Each path below is one point turned by a fixed rotation once a step. After each direction that follows a path, write how fast that rotation turns it, in degrees per step (0 if it stays still).
Each turn is a multiple of 5 degrees from 10 to 175, or 0.
Each row of a path follows its step; steps can be skipped.
Path 1:
step 0: [-10.2  -3.5  -4.9 -15.6 -18.8 -14.5  -6.6  -5.4   2.7  10.7   2.9   4.7
  -0.4   0.4   9.3  -1.6  20.9  -6.0  -1.1   1.4  23.4 -15.5  -4.2 -10.6
  11.5  16.4  26.7  15.6 -10.5   5.0  -4.4   1.8  -6.4  14.3  -7.2   3.2
  -3.8  -3.3  13.6 -17.3 -33.3  -7.2  -2.8  14.0  15.8   9.1  -1.4  -3.0
 -14.5 -13.8 -19.3   2.9  -4.3   6.0 -21.5   3.0  13.0  -5.5  -6.2  -4.6
  -0.1   8.9  15.3   2.8  -7.5]
step 1: [-14.1  -5.7 -17.8 -11.2  22.1  -5.6 -14.9  13.1  11.3 -14.0  -8.2 -18.2
  -5.2  10.8   0.2  -6.1   7.0   5.1   9.7  -5.3   3.5  10.5 -14.2  -4.2
   5.5  -1.1  11.2   1.7   5.7  -5.5   7.0 -10.9  -0.7  -0.1   6.1   7.0
 -11.1  21.5   7.3   7.0  21.2  -6.5 -15.1   4.5 -17.2   5.3  14.0  10.9
  16.3   4.4  16.1  -8.4   8.1  -5.9  19.1   2.4  16.4   8.6 -18.7   2.3
   8.9  12.3 -19.8   6.0  16.5]
step 2: [ 19.7  -2.8 -21.7 -11.3   2.7   5.4  -7.0  -4.9  -4.9  18.2  25.4 -19.9
 -10.5 -12.5   3.6  -0.6   5.7  13.3   3.8   2.6   8.6  24.8   5.5  18.2
   7.2  -2.9  -1.2 -16.1  -8.0  11.4   3.4  14.2  -2.1   0.6  -4.0   9.0
   4.9 -23.3  -5.2 -14.9 -14.4   0.7   9.8  -0.8   0.9  -0.7  21.6   7.2
  -0.6   9.5  -3.0  19.3 -12.0  -6.0  -4.6  12.3  -6.8   4.7  18.5   9.4
  -0.3 -15.1  13.0  -3.8  12.5]
step 3: [ -0.6   5.7   8.4  -1.8  21.9 -10.8  17.6   9.5   7.5  17.9  -1.6   6.5
  22.9  -0.2   7.6  -7.3   1.5  -0.2   1.3   1.9  -5.9   0.0  -4.3  17.1
  -7.3   3.4  -3.4  13.6   5.0   2.5  17.7  -0.8  -2.8  16.6 -10.2 -18.0
  23.4  11.4   8.4   6.0  12.1 -16.0  -6.7  10.4   3.1 -14.4  -8.5   2.6
  16.7   9.7   6.9  -1.8   4.2   4.5  12.0  -7.8  10.9  -5.1  -8.0 -30.6
   0.4  -8.9  25.4 -13.0 -11.7]
step 5: [-16.6  -6.4  -2.8  -5.6   9.3  -3.9   7.0   3.1  15.0  16.0   6.7   6.5
 -31.4  -0.8 -10.0   2.5  12.7   8.1 -17.4   3.2   1.1   2.9   1.9   4.5
   2.4   3.3  -7.4 -11.0 -15.8  16.8   2.5   5.7  -1.2 -28.1  -3.1  11.6
  -9.6  13.9   1.2   7.6   0.4  -9.7  -1.5  24.5   0.5  13.9 -24.1  -9.6
   4.7   4.4  -9.5  12.4   8.8  14.8 -15.1  -3.2   2.1  -0.6 -13.4  -7.6
   4.4  15.1   2.1  -0.7 -26.6]
step 6: [  2.3  -4.0 -15.4   5.9   2.3   3.4  10.0  10.0  -9.5  -3.1   5.9  12.3
   7.2  -6.8   9.5  -4.6 -19.2  -4.7  14.7   3.1  13.2   1.8 -19.2  -1.9
   1.4   5.4  13.1   6.3 -26.7  -4.4 -12.3  16.9  -5.3  -4.8  -2.4  12.6
   8.8  -3.4  25.0  -6.6   9.2  -4.2   5.1 -28.6   3.4 -11.1   8.7   2.3
   4.8  -0.6   7.6  -4.3  -9.7 -12.8   3.6  -2.6   3.2  -7.6   0.4 -15.6
  13.4  29.1 -20.5  13.7  17.1]
step 7: [ -4.9 -11.3  -9.3 -19.2  -6.5 -17.2  -2.4  -2.9  -4.8 -11.3   2.3  -6.9
   5.8  -9.7  -1.7 -16.4  16.4  19.8  12.5   8.5  -5.8   9.9  11.0  14.2
   3.9   7.9  -9.5  -2.6   6.9  -0.5   4.1  17.5   0.6  10.4  -7.4  -0.7
 -16.2  20.7  -4.4 -13.6  -4.8  15.3  -2.5  -2.4 -26.0  -6.2   4.1  -0.2
  -3.5  -3.8 -38.0 -18.7  -9.5   2.3 -15.5  -7.7  10.5   1.1  -0.7   5.9
  10.4 -11.1  12.0 -12.6  -8.4]
step 8: [  2.0  13.2 -23.7  -6.9   2.6  11.0   0.5   6.3  12.0   5.8   3.0  -9.2
   3.7  14.6  25.3  -3.7 -20.9  20.7 -17.9  -3.1  -3.0  -0.3  -1.6 -20.8
 -14.4   8.3  11.4   2.8  -5.4  -6.5   9.3 -24.1  13.0   6.4  -8.7  -4.5
   9.0   5.7  21.2  -6.0  21.4   7.2  -1.5  10.6  11.0   6.4   6.7 -13.1
  -7.9  14.2  13.8  15.6  12.3   2.4  -7.3  -5.2  13.1   4.3   8.5  -4.9
   2.2  -9.0   1.5 -10.8  14.1]
step 9: [ -6.9  -4.6   3.7 -17.6  -6.8 -23.6 -15.1  -5.0 -11.7  -9.9  -0.7   7.1
 -16.3 -11.9   6.4   6.1  12.2   3.0  19.9   6.0  11.2   5.4  -7.2   7.3
   3.2  -3.0   0.4  -6.1  13.8   4.7   2.0  14.3  -6.2   1.0  -2.6   6.2
   8.3  -5.0 -14.6   9.7 -20.1   4.5 -17.2  11.3  39.4  -7.8   5.5  -2.9
  -3.6  -4.6  10.2   2.6   6.5  12.3  17.1  -2.9   3.3   9.7  10.0   2.6
   8.5  17.5  25.8  -0.8  13.2]
step 10: [  5.3  -8.5   9.8   1.6  15.4   0.8  -8.5  15.6   4.5  19.2   2.9  -9.4
 -16.0  -4.9 -16.1   8.9  -7.9  -5.3  -9.0  -6.0   4.8   7.7  -0.3  12.3
  -0.1   5.7   4.1  19.3  15.7   1.6  18.7  -0.5   0.2  12.4  -8.9  16.5
  20.8  13.7  11.8   8.5   4.9   1.8  -6.8  15.3 -34.9  -9.5 -17.3   5.7
 -15.5   8.9   3.8  14.4  -4.4  -4.9  -2.8   7.9   3.6   7.7  -3.6 -15.5
   2.8   3.0 -26.4   7.6   2.3]
step 11: [  2.5  -0.8 -19.1   8.7   3.4  13.2   7.5  -5.3  -3.7  16.2  -3.7   8.5
   4.9  11.8   8.3 -16.7  26.8  -9.8   5.0  -4.0  14.3  11.3  -3.1   2.9
  -5.9  -5.6   6.2 -17.7 -10.8  23.8 -11.3   0.7 -15.2   9.0  -9.2  19.1
  -0.6 -12.3  23.1   4.6 -12.6 -10.8  -1.4  -4.9   3.2   4.8   7.6 -22.0
  -6.6  -3.7 -12.3  -9.1  -9.5 -23.0  12.4  -0.2   8.8   1.6   6.0  10.9
 -20.7   7.3  20.4   1.2  -5.9]
Directions:
[ 0.8 -5.1  0.1 -0.5 -1.7 -8.6 -0.6 -2.5  2.6  0.8  7.5 -2.5 -0.8 -2.1
 -0.7  1.8 -0.3  1.3  2.9 -1.7 -1.7  4.3  5.4 -2.4 -2.4 -0.5  2.4  3.1
 -1.7  3.6 -3.7  2.3 -2.2  2.3  0.9 -2.5 -3.2  3.0 -6.2  0.6 -2.5 -7.3
  1.8  0.8  1.0  1.3 -2.5 -2.9 -3.8 -2.8 -0.6 -3.9 -2.5  0.9 -3.5 -0.8
 -4.4  2.7  2.6  0.3 -1.6  0.6  4.2 -0.5  0.7] -> 155
[ 0.3 -3.3  1.9  1.8  0.2 -4.2  6.3  0.2  0.3 -3.5  5.0  2.5  0.6  5.8
  1.9  2.0  1.0 -3.0 -1.5  5.7 -1.1 -1.3 -4.5  1.3  0.0  2.0  0.9 -2.6
  0.2  1.4  0.2  0.0  5.6  4.0  3.0 -4.6  0.7  2.7  1.4  2.0 -0.3  5.4
 -2.9  0.3  4.7  1.7  1.0 -3.5 -3.4 -2.2  2.5  2.7  3.3 -0.3 -3.4  0.7
 -1.7 -1.2 -2.9  1.3  2.4 -9.5  1.9 -1.6  1.0] -> 80
[ 2.0  0.4 -5.5  3.5  2.2 -1.4  0.8  0.6 -1.8 -2.6  0.7  5.3  5.5 -0.7
 -4.1 -3.1  1.1  0.4  2.8 -1.0 -2.3 -0.9  0.8 -0.6  2.2 -0.2 -1.3 -1.7
 -0.3 -4.3 -3.0  2.6 -0.9  4.1  4.4 -0.9  5.1  0.9 -0.5 -4.0 -1.6 -0.2
 -1.1  0.3 -4.0 -2.6 -4.2 -0.5 -3.1  9.4 -2.8  3.3 -2.3 -8.1 -0.8  0.8
 -0.8  0.2 -0.2 -2.7 -4.7 -0.8  3.3 -3.4 -1.7] -> 90
[-5.3 -1.4  0.1 -4.2  1.1  2.2 -2.3 -1.0  1.7  3.8  4.6  2.6 -2.0  0.9
 -1.3  0.0 -0.1 -5.0  3.3 -0.1 -0.1 -2.2  2.7 -4.1  6.4  4.8 -4.1  4.8
  4.7  3.0 -2.3 -4.4 -4.0 -1.7  2.5  4.0 -0.9 -2.2  4.1  0.7  0.2  3.3
 -3.6 -1.4  0.0 -1.8 -4.1 -3.0 -1.5 -1.4  1.9  0.2  3.5 -4.7 -0.3  2.0
 -6.2 -0.3 -0.2 -0.6  4.6  2.3  1.3  1.3 -3.0] -> 70
[-1.2  1.1  0.1 -4.2 -0.6 -0.6  0.7 -1.0  0.1 -1.5 -1.3  4.6  5.1 -4.8
  0.3  0.9  0.7  5.7  2.1  1.1 -4.8 -0.2 -4.9 -2.5 -0.9  2.8 -0.7  2.2
 -0.5  2.5 -4.8 -1.7  4.4 -1.0  6.4  1.3  2.7 -1.3  3.1  9.4 -2.2 -6.0
  2.7  1.0 -1.4 -1.2  5.3 -2.0 -0.1 -2.6  2.4 -1.3  1.1 -1.7  4.4 -1.6
  3.4 -4.1 -1.5 -0.7 -1.8  1.1  1.9  2.9  1.6] -> 135
[ 6.1  2.8 -5.5  1.8 -2.6  6.1  6.0  3.0 -1.7 -5.0  5.1  0.0 -4.0  1.1
  0.3 -2.1 -3.1 -0.6  2.0 -3.4 -4.3 -3.0  1.8 -2.0  0.9 -4.1  0.4  2.9
  1.5  2.2  0.7  0.4 -2.2  2.9 -1.5  2.4  3.0  3.6  1.4 -0.3  1.6 -3.2
 -7.1 -1.3  1.4  3.2  1.9 -1.2  1.4  1.0  2.7 -3.7 -0.9  1.9  2.0 -1.1
 -1.0 -1.0 -1.0  1.4 -1.2 -0.7  0.6  8.4  2.4] -> 155
[-3.0  3.9  3.1  4.4  0.5  2.6  5.8  2.4  0.5  1.7  2.2  3.2  3.1 -2.9
 -3.7 -3.2  0.5 -0.9  0.5  3.2 -4.9  1.3  1.9 -0.9  1.5  1.7 -4.0 -0.9
 -4.6  2.4  0.7  6.4  2.0 -2.7 -2.4  0.9 -1.2  3.7 -1.2  2.0  2.5 -0.3
  7.6 -6.5  1.9  5.6 -1.8  1.9  6.1  1.7  1.8 -0.6  1.3  0.6 -3.3 -0.8
 -3.7 -2.6  1.0 -0.1  2.8  2.2  0.0 -2.0 -2.8] -> 40
